The rows below fall into families. The same turns and mirrors carry the whole set onto itself and the rows of a family onto each other. For each named row, which other rows are in its family? Write them in the order they are listed.
These 20 rows form 5 families of 4 rows each.
nade: |  -9 |   7 | -10 |  25 |  11 |  -8 | -25 |  10 | -14 |   3 |   6 | -16 |  -8 |  -5 |  -1 |  23 | -13 |  17 |   5 |  33 |   0 |   6 |   1 |  -7 |  16 |   7 |  10 | -12 |   5 |   7 | -23 |  19 |
buni: |   0 |   1 |   4 |   5 | -15 |   1 |   6 | -13 | -30 |   2 |  -4 |  22 |   3 |  -1 | -13 |   3 | -10 |   4 |   3 |   1 |  40 |   9 | -12 |  -1 |  17 |   2 |  14 | -23 |  18 |  33 |  15 |   2 |
ropof: |  -6 |  -5 |   8 |   6 | -12 |   3 |   5 | -12 | -39 |   1 |  -6 |  27 |  -2 |   1 |  -9 |   9 | -11 |   7 |   6 | -17 |  31 |  12 | -10 |   3 |  20 |  10 |   7 | -20 |  20 |  23 |   7 |  -1 |
Gopu: |   7 |   1 |  15 |   6 |   0 | -27 |  -2 | -18 |  -1 | -10 |  28 |   1 |  -6 |  -2 | -17 |   6 | -17 |   7 |   3 | -18 |   2 |   1 |  17 |  -2 |   1 |   2 | -29 | -13 |  20 |  13 |  -6 |   6 |
ved: |   0 |  -6 |   0 |   6 | -16 |   2 |   4 | -19 | -36 |   2 |  -6 |  19 |   4 |  -2 | -15 |   7 | -15 |   7 |   8 |  -6 |  35 |   7 | -15 |  -3 |  15 |   7 |  16 | -20 |  10 |  31 |   8 |  -3 |
bor: | -31 | -14 |   0 |  -3 | -19 |   8 | -16 |  17 |  -4 |  13 |   9 | -16 | -14 |   2 |  -2 |  14 | -23 |   5 |  -6 | -14 |  -6 | -15 | -19 |  -4 |   9 | -30 |   4 |   0 |   4 |  21 |  -4 |  24 |
Zunu: | -25 | -17 | -10 |  -6 |  -6 |   7 | -13 |  17 |  -5 |  12 |   8 | -12 |  -9 |  -6 | -10 |  15 | -25 |  10 | -12 | -24 | -12 | -17 | -19 |   3 |   6 | -26 |   1 |  -2 |   5 |  24 |   3 |  23 |
Ruda: | -13 |  10 | -10 |  14 |  15 | -12 | -24 |   6 | -16 |   2 |   6 | -11 | -14 |   0 |  -7 |  25 |  -9 |   9 |  11 |  38 |   7 |  10 |  -1 |  -3 |  17 |  -3 |  11 | -21 |   0 |   4 | -14 |  13 |
dob: |   6 |   3 |   9 |   3 |   7 | -21 |  -1 | -24 |   4 |  -5 |  18 |   1 |   1 |   2 | -13 |   6 | -17 |   6 |  -2 | -25 |   2 |  -1 |  19 |  -2 |   6 |  -1 | -30 |   0 |  20 |   6 |  -6 |  10 |
tilu: |   5 |  -3 |   8 |   5 | -14 |   2 |  10 | -18 | -25 |   4 | -15 |  22 |   0 |  -2 | -13 |  11 |  -7 |  16 |   8 |  -7 |  27 |   0 | -19 |   8 |  11 |   3 |  14 | -19 |  21 |  25 |  13 |   1 |
lemef: |   8 |   7 |  18 |  11 |   2 | -17 |   3 | -30 |   6 |  -1 |  27 |   5 |   0 |  -1 | -14 |  10 | -19 |   7 |   0 | -25 |   5 |   7 |  18 |  -9 |  -1 | -10 | -17 | -12 |  13 |  13 |   2 |  10 |
ris: | -21 | -14 | -12 |  -4 | -11 |   8 | -12 |  21 |  -3 |   8 |  11 |  -8 |  -6 |  -2 |  -9 |  15 | -20 |   8 | -20 | -18 |  -9 | -20 | -16 |  -2 |  13 | -26 |   2 |   3 |   6 |  20 |   3 |  25 |
zokoz: |   6 |   7 |  11 |   1 |   3 | -19 |  -1 | -25 |   8 |  -4 |  20 |   4 |   0 |  -4 |  -9 |   7 | -22 |  10 |  -1 | -26 |  -6 |   3 |  14 |  -1 |   9 |   5 | -30 |  -5 |  15 |   6 |  -6 |   6 |
Dotu: |   4 |  -7 |   3 |   0 | -15 |   1 |   7 | -19 | -30 |  -2 | -12 |  17 |   4 |   0 |  -7 |  12 |  -9 |  13 |   6 |  -7 |  36 |   4 | -13 |   5 |  14 |  -3 |  18 | -19 |  14 |  34 |  11 |   5 |
nenak: | -15 |  11 | -14 |  15 |  10 |  -7 | -20 |   7 | -18 |   3 |   6 | -10 | -17 |  -3 |  -6 |  24 | -21 |  12 |  15 |  36 |   4 |   9 |  -4 |  -8 |  20 |   1 |  11 | -24 |  -3 |   4 | -12 |  14 |
rida: | -11 |   2 | -15 |  20 |  11 |  -4 | -19 |  18 | -16 |   7 |   2 | -13 |  -7 |  -1 | -13 |  32 | -13 |   6 |  12 |  30 |  -5 |  14 |   3 |  -4 |  24 |  -1 |  11 | -20 |   5 |   0 |  -9 |  19 |
zaga: | -25 | -18 | -13 |  -6 |  -7 |   5 |  -9 |  20 |   1 |   5 |   5 | -15 | -12 |   7 | -16 |   9 | -25 |   7 |  -6 | -19 |  -2 | -17 | -25 |  -4 |   8 | -26 |  11 |  -1 |   5 |  20 |  -3 |  19 |
Sep: |   9 |   1 |  12 |   3 |   7 | -25 |  -4 | -19 |  -2 |  -8 |  21 |  -7 |  -2 |   4 | -17 |   7 | -19 |   5 |  -2 | -25 |  -4 |  -1 |  18 |  -1 |   5 |   8 | -28 |  -7 |   6 |   6 |  -3 |   8 |
Feru: | -12 |  11 | -14 |  20 |  15 | -12 | -25 |   1 | -12 |  10 |   9 | -14 | -11 |  -9 |   0 |  27 | -16 |  10 |   9 |  34 |   3 |   7 |  -4 |  -6 |  13 |   7 |  10 | -21 |   9 |   8 | -19 |  13 |
pimul: | -23 | -15 | -13 |  -5 |  -5 |   5 | -10 |  18 |  -6 |  11 |   5 |  -9 | -14 |   1 | -21 |   5 | -18 |   7 | -14 | -20 | -10 | -17 | -24 |   0 |  10 | -32 |   1 |   5 |   7 |  24 |   0 |  14 |

Same family as ved: Zunu, Ruda, dob
Same family as ropof: bor, lemef, rida
Same family as Dotu: Sep, Feru, pimul
Same family as zaga: nade, Gopu, tilu

The rows below fall into families. The same turns and mirrors carry the whole set onto itself and the rows of a family onto each other. For each named row, which other rows are in its family? Write them in the order they are listed.
These 16 rows form 4 families of 4 rows each.
varob: |  -8 | -14 |  -1 |  34 |  23 | -12 | -15 |   9 |  20 | -23 |  -1 | -11 |  12 |  18 |
vefam: | -22 | -18 |  -2 |  37 |  28 |  -3 | -22 |  19 |   5 | -22 |  -1 | -11 |  18 |   1 |
gobu: | -25 |  -4 |   4 |  33 |  27 | -10 | -15 |  27 |  23 | -22 |   2 |  -4 |  15 |  10 |
ras: | -12 | -12 |  -5 |  29 |  31 |  -7 | -22 |  29 |  19 | -17 |   5 | -20 |  23 |  12 |
sila: | -34 |  27 | -23 |  17 |  16 |   0 |   5 |   2 |   7 |  -3 |  16 | -39 |  11 | -22 |
Rege: | -14 |  -9 |   0 |  43 |  26 | -15 | -16 |   8 |  14 | -10 |  -6 | -16 |  12 |  17 |
fim: | -10 |  -8 |  11 |  32 |  20 | -18 | -19 |  17 |   7 | -27 |  13 | -36 |  23 |   4 |
ruzup: | -27 |  10 | -24 |  11 |  16 |  -3 |   5 | -10 |   4 |  -8 |  13 | -52 |  10 | -11 |
rugov: | -41 |  14 | -19 |   9 |  18 |   9 |   6 |   1 |  24 |   3 |   5 | -29 |  -8 |  -5 |
Nale: | -25 | -12 |   0 |  43 |  30 | -12 | -19 |  16 |   3 |  -9 |  -9 | -12 |  17 |   6 |
Nokar: | -43 |  17 | -15 |  14 |  13 |  -6 |  11 | -13 |   7 | -13 |   9 | -36 |   2 | -13 |
nekig: | -24 |  23 | -27 |  -2 |  15 |  -2 |  12 |   2 |   6 | -15 |  17 | -32 |   9 |  -4 |
Ginu: | -31 |  26 | -26 |   4 |  16 | -13 |  12 |  -2 |   9 |  -6 |  10 | -38 |  10 |   0 |
Vuni: | -30 |  11 | -29 |   3 |  24 |  -4 |  -7 |  10 |  14 |  -6 |  -3 | -46 |  -6 | -11 |
vop: | -30 |  -8 |  18 |  29 |  18 | -10 |  -5 |  13 |   7 | -21 |  16 | -14 |  26 |  13 |
giz: | -26 |  26 | -23 |   9 |  11 |   6 |   5 |   2 |   6 | -16 |  20 | -31 |   9 | -19 |

Same family as Nale: Rege, nekig, giz
Same family as gobu: ras, ruzup, Nokar

The rows below fall into families. The same turns and mirrors carry the whole set onto itself and the rows of a family onto each other. For each named row, which other rows are in its family? Write them in the order they are listed.
These 40 rows form 5 families of 8 rows each.
vun: |  12 |   2 |   3 |  -4 |  -7 |  -9 |  -3 | -21 |  22 |   1 |
folo: |  -6 | -10 | -11 |   3 |  14 |  12 |   3 |  -2 | -13 |  20 |
sokez: |   7 |  -3 | -15 |   6 |   2 |  23 |   3 |  -3 |  12 |  21 |
puv: | 14 | -5 | -6 | 14 |  9 | 17 | -1 | 14 | -3 | 17 |
gupu: |  14 |  -8 |   8 |   2 |  15 |  -7 |   1 | -23 |  11 | -12 |
tavi: |  17 |  -2 |   4 |   1 | -13 |  -4 |  11 | -24 |  15 |   5 |
Ruga: | -10 |   1 |   9 |   8 |   4 |  -8 |   6 |  -6 | -13 | -22 |
zekir: |   4 | -15 |   7 |  -1 |   5 | -19 |  -5 | -23 |   0 |   3 |
mumiv: | 10 | -3 | -9 |  3 | -5 | 18 |  8 | 22 |  7 | 10 |
gebov: |  -4 |  19 | -23 |   0 |   9 |  14 |  14 |   8 |  -1 |  -6 |
ner: | -14 |   1 |   7 |  -4 |   7 | -18 |  -5 | -10 |  -6 | -18 |
riged: |  -2 |   5 |   7 | -17 |   2 | -12 |  14 | -15 |   8 | -21 |
duzur: |  16 |  -8 |   7 |   0 |   8 | -23 |  -1 | -13 | -11 |  -5 |
sok: |   2 |  22 |   6 |   1 | -10 |   0 |  11 | -11 |  10 | -18 |
mudi: |   3 |  25 | -14 |  -8 |   5 |  13 |   2 |  16 |  11 |   0 |
naka: |  -6 |  -5 | -21 |   5 |  21 |   7 |   6 |   8 | -16 |  -4 |
gelip: | -10 |   3 | -18 |   6 |   5 |   4 |   3 |  17 | -20 |   0 |
lus: |   3 |   5 |   7 |  -8 |   1 | -20 |   8 |   0 | -11 | -23 |
Sutu: | -1 |  8 | -6 | -6 | -4 | 12 | 15 | 24 | -8 | 10 |
Lim: |   4 |   6 |  -5 |   4 |  11 |  13 |   7 |  14 | -18 |  18 |
Sifo: |  15 |   6 |  16 |  -6 | -14 |  -7 |   1 | -10 |  17 |   2 |
Tero: |  -7 |   9 | -15 |   0 |  -3 |  23 |   8 |  10 |  13 |   4 |
vom: |  -6 |  16 |   4 |  -6 |  -8 |  -9 |  -1 | -10 |  14 | -20 |
Kan: |   3 |   3 |   9 |  -6 |  16 | -13 |   7 | -23 |  -5 | -15 |
fuvi: |  -1 |  19 | -21 |   2 |  -6 |  12 |   6 |  17 |   2 |  -1 |
lav: |  29 |  -2 |   5 |   2 |  -3 | -14 |   0 | -15 |  12 |  -5 |
nugo: |  10 |   5 | -26 |  -5 |   1 |  15 |  15 |  -1 |  12 |  11 |
radet: |   5 | -23 |   7 |   7 |   1 | -13 |   5 | -19 |  -7 |  -1 |
gopo: |  11 | -17 |  17 |   1 |  -4 | -13 |  -6 | -12 |   2 |   4 |
gezin: |   8 | -19 | -25 |   1 |  12 |   6 |   8 |   0 |  -1 |  14 |
Ladom: |  14 |  12 |   4 |  -4 | -10 | -12 |   5 |  -1 |  15 | -22 |
Rilid: |   8 | -13 | -19 |   8 |   4 |   2 |   1 |   5 | -14 |  20 |
zul: |  16 |   4 | -23 |   5 |  -9 |  12 |   3 |   4 |   8 |  18 |
rebir: |  18 |   2 | -14 |  -9 |   2 |   8 |   3 |   3 |  16 |  22 |
duv: |  -9 |   2 | -10 |  -1 |  19 |   3 |  -5 |  21 | -12 |  -5 |
faf: | -21 |   4 | -10 |  -3 |   8 |  13 |   7 |  12 | -11 |   4 |
pilok: |   6 | -20 | -12 |  -2 |  16 |  -1 |  -3 |   8 |  -7 |  18 |
Poma: |   8 |  -7 |   6 |  -7 |   0 |  -7 |   9 | -15 |  22 | -19 |
peped: |   0 |  22 |  17 |  -3 |  -8 |  -5 |  -1 |  -1 |   3 | -14 |
Nusu: |  -4 |  -3 |  20 |   4 |   5 | -13 |  -7 |  -3 | -11 | -11 |

Same family as sokez: folo, duzur, lus, Tero, lav, Ladom, faf
Same family as mumiv: puv, gupu, riged, Sutu, Lim, Kan, Poma
Same family as radet: tavi, Ruga, sok, mudi, rebir, duv, pilok
Same family as Rilid: vun, zekir, ner, gelip, vom, fuvi, zul

